128 stands for zero in the data rows.
Here are some numbered points:
[129 128 146 128 129 161 124 138 162 149 152 162] 0
[165 128 146 153 157 155 148 152 127 147 155 148] 1
[166 159 170 181 176 151 175 175 128 183 169 160] 2
[128 131 122 127 148 128 133 144 125 146 120 128] 3
[139 154 152 151 155 143 136 141 129 144 154 136] 4
[147 156 144 138 145 147 172 150 169 168 165 164] 5
[159 160 159 143 156 128 183 165 173 179 179 154] 6
[171 149 150 146 151 161 187 173 178 150 170 173] 7
[167 177 156 166 161 156 187 166 190 186 131 181] 8
[179 163 128 128 158 156 155 158 167 160 165 165] 9
[151 152 154 128 155 151 141 143 141 152 127 149] 10
[143 139 143 145 149 152 131 132 129 137 132 128] 11
[144 157 160 164 163 174 144 141 142 159 128 155] 12
[129 131 141 145 133 142 128 133 137 123 151 125] 13
[144 156 133 119 139 139 146 144 159 138 144 129] 14
[179 178 186 165 180 168 154 163 174 185 130 168] 15
[135 132 126 101 129 133 168 136 139 125 134 150] 16
[131 133 126 129 150 129 135 144 128 147 124 131] 17
[171 148 150 147 151 159 186 171 179 147 171 171] 18
[145 152 144 161 150 129 164 164 145 156 155 157] 19
[194 174 204 189 191 128 184 175 190 192 195 195] 20
[153 152 180 154 161 162 157 155 163 172 165 162] 21
[145 146 164 142 154 132 155 140 166 131 161 140] 22
[152 162 164 176 157 162 146 157 159 166 155 155] 23
[151 154 128 167 128 160 145 145 152 151 155 135] 24
[154 158 151 159 128 163 144 151 140 157 165 146] 25
[128 170 159 168 152 169 139 147 147 158 161 128] 26
[150 164 159 162 128 160 139 147 143 156 147 155] 27
[139 150 148 147 144 146 127 129 150 154 150 143] 28
[163 157 128 164 167 163 176 183 128 176 168 176] 29
[137 137 123 131 129 128 156 145 156 135 152 157] 30
[152 163 164 176 158 162 148 158 158 166 153 156] 31
[179 164 178 130 153 157 149 128 171 161 172 164] 32
[177 204 187 204 191 207 190 181 170 200 184 186] 33
[145 151 145 160 164 130 130 157 140 133 167 134] 34
[156 171 154 164 157 172 136 143 144 151 145 140] 35
[142 153 150 150 146 146 129 128 150 157 153 146] 36
[149 155 141 167 130 160 142 129 137 159 143 148] 37
[147 159 164 130 155 148 161 166 142 165 152 166] 38
[196 178 186 157 131 171 130 186 197 181 203 190] 39
[194 190 192 196 203 197 182 202 189 201 192 183] 40
[150 155 182 158 166 143 152 164 157 170 163 163] 41
[175 128 179 159 176 151 128 175 176 183 177 128] 42
[145 143 141 144 149 145 128 130 127 139 128 146] 43
[146 157 161 172 150 165 142 144 141 143 148 153] 44
[169 156 128 183 164 180 156 128 158 165 155 144] 45
[181 160 178 154 165 155 130 171 129 178 170 174] 46
[168 181 177 128 163 195 128 167 157 177 167 128] 47
[130 175 158 172 172 167 146 158 186 173 171 172] 48
[130 149 121 125 129 136 141 140 130 134 134 153] 49
[129 156 156 162 166 166 147 168 154 167 150 153] 50
[130 162 160 157 156 161 166 162 185 165 172 187] 51
[163 156 166 167 165 160 157 163 156 154 143 156] 52
[170 176 174 184 175 128 165 129 130 182 174 171] 53
[138 153 137 121 144 125 128 135 166 150 147 161] 54
[158 155 165 158 148 163 159 150 142 149 155 149] 55
[172 181 177 188 185 131 193 172 132 193 175 193] 56
[116 120 133 126 137 127 114 129 136 135 116 112] 57
[139 129 134 140 136 146 118 133 128 137 121 130] 58
[153 157 167 142 144 158 130 152 132 128 121 153] 59
[149 155 140 168 128 160 143 128 136 159 142 149] 60
[135 152 144 144 149 144 151 143 136 158 146 158] 61
[166 155 166 168 165 160 156 163 154 153 141 154] 62
[130 129 105 127 104 129 126 107  65 119 108 110] 63
[128 128 139 143 132 139 129 133 136 122 150 123] 64
[165 178 170 182 167 170 176 195 139 180 167 174] 65
[153 176 155 130 143 130 184 162 157 153 156 156] 66
[170 167 176 166 173 177 185 183 175 173 169 175] 67
[150 146 144 136 151 153 137 130 150 134 156 124] 68
[131 136 132 120 121 135 160 126 161 122 141 139] 69
[172 165 171 128 165 149 187 177 189 166 177 163] 70
[169 180 179 182 184 176 161 160 171 187 159 168] 71
[176 169 178 175 162 162 181 173 187 161 172 128] 72
[120 124 136 130 141 130 119 133 139 137 117 116] 73
[180 162 128 128 160 158 155 158 168 159 164 165] 74
[204 199 191 200 128 204 181 184 198 188 179 190] 75
[159 158 130 154 167 154 129 149 153 132 152 132] 76
[128 195 178 128 163 186 163 165 179 128 160 169] 77
[128 175 157 172 171 166 147 160 187 174 172 173] 78
[167 157 128 184 165 180 157 132 156 167 156 146] 79
[153 146 155 128 150 140 143 151 166 143 144 128] 80
[155 177 156 128 142 130 184 158 159 153 159 156] 81
[173 171 145 176 157 184 145 163 179 157 165 147] 82
[167 168 173 166 174 177 185 182 177 173 171 176] 83
[128 130 172 130 128 133 127 145 149 137 150 142] 84
[128 153 182 155 162 165 150 179 176 160 159 178] 85
[159 146 148 178 165 168 148 172 169 171 177 154] 86
[182 169 183 187 201 175 181 185 187 171 129 174] 87
[143 140 142 145 148 152 132 131 130 137 133 128] 88
[140 151 148 148 144 147 127 128 151 155 152 144] 89
[153 168 164 175 157 172 169 177 148 173 156 181] 90
[118 128 128 135 128 131 120 110 129 128 127 138] 91
[198 179 198 195 191 176 181 130 190 192 190 180] 92
[139 154 130 146 137 149 159 160 140 148 141 149] 93
[185 161 128 157 185 170 164 184 173 186 170 178] 94
[169 157 154 153 172 131 144 146 156 136 153 135] 95
[142 124 157 128 133 127 130 142 147 132 136 145] 96
[143 160 132 130 153 128 164 167 164 143 160 170] 97
[142 133 154 136 131 136 147 141 155 130 147 137] 98
[147 148 147 149 132 156 112 135 142 128 133 132] 99
[149 173 155 162 130 168 137 131 151 163 139 157] 100
[180 187 187 180 184 192 176 196 191 128 173 193] 101
[113 125 132 114 112 132 128 135 142 122 122 147] 102
[173 167 160 160 130 177 184 130 131 162 173 175] 103
[152 139 156 163 149 166 153 159 134 150 144 160] 104
[172 187 177 164 158 169 196 128 193 171 191 180] 105
[186 166 179 150 128 159 186 180 178 161 175 164] 106
[153 166 168 161 151 134 159 157 177 151 174 161] 107
[165 168 175 177 168 129 130 181 171 169 155 175] 108
[135 148 127 128 141 129 162 137 123 146 137 135] 109
New points follow, each followed by the number of its nearest point above.
[154 166 165 161 152 135 160 158 177 152 175 163] 107
[149 146 168 142 155 132 156 142 166 132 158 141] 22
[151 156 181 159 166 145 153 164 157 170 162 164] 41
[171 181 177 183 183 130 192 176 132 192 174 190] 56
[183 183 191 169 183 171 160 168 178 185 133 173] 15
[137 153 147 145 149 145 154 145 139 159 149 161] 61
[128 128 101 125 100 128 124 103  61 116 105 107] 63
[163 128 140 150 164 164 154 144 136 138 143 158] 1
[173 131 178 160 173 153 131 174 174 180 176 131] 42
[179 174 173 199 196 168 129 183 189 181 174 161] 71
[174 174 176 128 155 151 175 128 182 167 164 167] 32
[159 158 128 152 167 153 128 150 152 130 151 131] 76
[175 177 179 128 155 152 178 128 185 169 167 170] 32
[192 187 128 184 180 128 170 183 169 179 186 166] 94
[163 181 183 153 128 149 171 171 180 170 170 169] 106
[193 173 191 182 187 128 188 197 177 198 168 204] 20
[168 178 177 183 185 176 158 159 168 187 157 167] 71
[172 172 143 177 157 185 145 162 178 157 166 148] 82
[149 162 143 130 141 143 180 158 168 167 163 169] 5
[171 166 131 156 185 131 166 160 177 131 175 144] 95
[154 166 163 173 157 171 170 177 148 172 156 179] 90
[153 149 156 149 151 128 159 147 151 159 161 164] 19
[163 166 176 163 171 157 161 185 179 165 169 129] 72
[142 161 130 128 153 128 167 169 166 144 161 172] 97
[138 155 128 145 136 149 161 161 139 149 140 149] 93
[128 157 157 164 168 169 147 169 156 168 151 154] 50
[149 173 154 162 130 169 137 130 152 162 140 157] 100
[170 185 175 163 157 166 194 130 190 170 188 179] 105
[149 156 179 158 164 142 154 164 159 170 164 161] 41
[185 179 173 169 169 128 142 164 155 185 153 169] 108
[128 128 147 128 128 163 125 138 165 151 154 165] 0
[152 130 151 149 157 144 162 157 130 165 163 128] 1
[184 171 186 190 203 177 186 189 188 175 131 173] 87
[156 170 154 164 156 171 136 143 143 151 145 141] 35
[197 178 186 156 128 172 128 187 199 181 208 191] 39
[166 170 168 130 166 164 128 174 188 166 168 130] 47
[160 144 147 178 164 168 147 174 171 172 178 154] 86
[178 163 178 131 153 155 146 130 172 161 171 163] 32
[149 173 156 162 131 166 136 131 152 163 140 158] 100
[186 168 176 153 132 162 187 176 178 159 175 166] 106
[128 170 159 167 152 169 143 148 150 160 162 131] 26
[164 131 147 152 156 155 146 150 129 148 154 149] 1
[166 168 179 166 173 158 163 188 181 167 170 128] 72
[148 144 143 136 150 152 135 129 147 133 155 122] 68
[154 167 174 151 152 145 147 162 175 143 152 156] 107
[133 147 125 125 140 127 162 137 120 145 134 135] 109
[139 154 152 151 156 143 134 139 128 143 154 135] 4
[168 178 177 182 185 177 158 158 167 185 157 165] 71
[151 128 151 149 156 145 163 158 128 167 164 128] 1
[159 158 128 152 166 153 130 150 150 131 150 132] 76
